[[143 141 116 114]
 [113 103 151 148]]
:
[[141 116]
 [103 151]]

[[117 128 143]
 [121 138 141]
 [130 151 129]]
:
[[128 143]
 [138 141]]

[[157 127 134]
 [138 129 128]
 [150 151 109]]
:
[[127 134]
 [129 128]]

[[121 111 127 148]
 [113 107 114 130]
 [129 101 138 125]
 [124 112 129 146]]
:
[[111 127]
 [107 114]]

[[102 102 108 146]
 [105 106 108 143]
 [126 125 126 124]]
:
[[102 108]
 [106 108]]

[[155 107 134 125]
 [127 155 129 122]
 [136 128 111 130]]
:
[[107 134]
 [155 129]]

[[110 135 150]
 [133 138 129]
 [127 117 149]]
:
[[135 150]
 [138 129]]

[[128 136 111]
 [127 142 155]
 [129 117 147]]
:
[[136 111]
 [142 155]]

[[ 99 145 149]
 [109 139 143]]
:
[[145 149]
 [139 143]]
---
[[129 126 126 149 129]
 [128 128 129 106 127]
 [128 128 130 105 127]]
:
[[128 128 130 105 127]
 [128 128 129 106 127]
 [129 126 126 149 129]]

[[117 147 143 145 111 109 143]
 [144 117 117 114 126 127 116]
 [117 144 142 135 107 105 143]
 [150 107 108 109 141 144 107]
 [140 118 118 117 132 133 117]]
:
[[117 147 143 145 111 109 143]
 [117 144 142 135 107 105 143]
 [140 118 118 117 132 133 117]
 [144 117 117 114 126 127 116]
 [150 107 108 109 141 144 107]]

[[135 107 110 104 127 106 108 134 125 110 112 120 130 128]
 [127 135 136 122 110 134 135 124 138 126 137 138 128 128]
 [120 124 125 142 133 124 124 126 127 144 125 126 122 119]]
:
[[127 135 136 122 110 134 135 124 138 126 137 138 128 128]
 [120 124 125 142 133 124 124 126 127 144 125 126 122 119]
 [135 107 110 104 127 106 108 134 125 110 112 120 130 128]]

[[117 117 126 135]
 [127 129 139 116]
 [130 131 134 117]
 [138 140 124 121]
 [133 135 142 110]
 [133 133 105 143]
 [141 143 123 120]
 [136 138 131 116]]
:
[[133 135 142 110]
 [127 129 139 116]
 [130 131 134 117]
 [136 138 131 116]
 [117 117 126 135]
 [138 140 124 121]
 [141 143 123 120]
 [133 133 105 143]]

[[129 126 129 126 129 126]
 [131 130 127 128 128 128]
 [127 127 126 128 127 129]
 [135 125 137 118 137 152]
 [132 130 128 128 129 130]
 [109 128 121 138 119 103]]
:
[[135 125 137 118 137 152]
 [129 126 129 126 129 126]
 [132 130 128 128 129 130]
 [131 130 127 128 128 128]
 [127 127 126 128 127 129]
 [109 128 121 138 119 103]]

[[140 120 132 116]
 [124 114 137 112]
 [141 122 126 105]
 [133 121 120 108]]
:
[[124 114 137 112]
 [140 120 132 116]
 [141 122 126 105]
 [133 121 120 108]]

[[135 137 135 130 122 124 132 107]
 [144 128 126 109 123 134 131 134]
 [120 137 130 141 126 123 133 121]
 [144 111 117 148 121 147 123 107]
 [128 136 110 135 121 147 123 112]
 [112 122 133 109 109 132 124 108]
 [116 129 138 142 122 138 149 135]
 [125 110 109 119 108 132 144 123]
 [119 127 125 121 123 131 130 116]]
:
[[116 129 138 142 122 138 149 135]
 [135 137 135 130 122 124 132 107]
 [112 122 133 109 109 132 124 108]
 [120 137 130 141 126 123 133 121]
 [144 128 126 109 123 134 131 134]
 [119 127 125 121 123 131 130 116]
 [144 111 117 148 121 147 123 107]
 [128 136 110 135 121 147 123 112]
 [125 110 109 119 108 132 144 123]]

[[132 127 131 131 127 128 130]
 [157 121 140 140 124 131 139]
 [132 147 129 129 135 110 121]]
:
[[157 121 140 140 124 131 139]
 [132 127 131 131 127 128 130]
 [132 147 129 129 135 110 121]]

[[120 119 122]
 [114 116 121]
 [122 133 133]
 [115 143 126]
 [147 124 132]
 [105 150 131]
 [135 112 111]
 [109 118 139]
 [125 113 138]
 [129 134 141]
 [136 138 149]]
:
[[136 138 149]
 [129 134 141]
 [109 118 139]
 [125 113 138]
 [122 133 133]
 [147 124 132]
 [105 150 131]
 [115 143 126]
 [120 119 122]
 [114 116 121]
 [135 112 111]]
---
[[130 119 146 136]
 [128 124 149 129]
 [123 141 127 111]
 [131 117 143 139]]
:
[136 149 141 131]

[[122 123 144 125]
 [111 121 135 131]
 [122 123 143 126]
 [101 102 129 124]]
:
[125 135 123 101]

[[139 121 133 123]
 [107 101 140 145]]
:
[123 140]

[[127 131 114 126 104]
 [117 113 132 144 122]
 [100 138 134 140 115]]
:
[104 144 134]

[[100 118 102 117 113]
 [125 120 123 117 126]
 [121 139 121 141 124]
 [119 126 120 119 124]
 [114 122 117 122 123]]
:
[113 117 121 126 114]

[[118 137]
 [104 151]]
:
[137 104]

[[105 151 106]
 [119 128 144]
 [138 119 126]
 [126 112 108]
 [109 151 109]]
:
[106 128 138]

[[137 104 125 120 130]
 [124 101 139 117 115]
 [101 142 109 132 134]
 [128  99 136 118 118]]
:
[130 117 109  99]

[[151 139 139 116]
 [117 120 147 148]
 [118 139 121 151]]
:
[116 147 139]
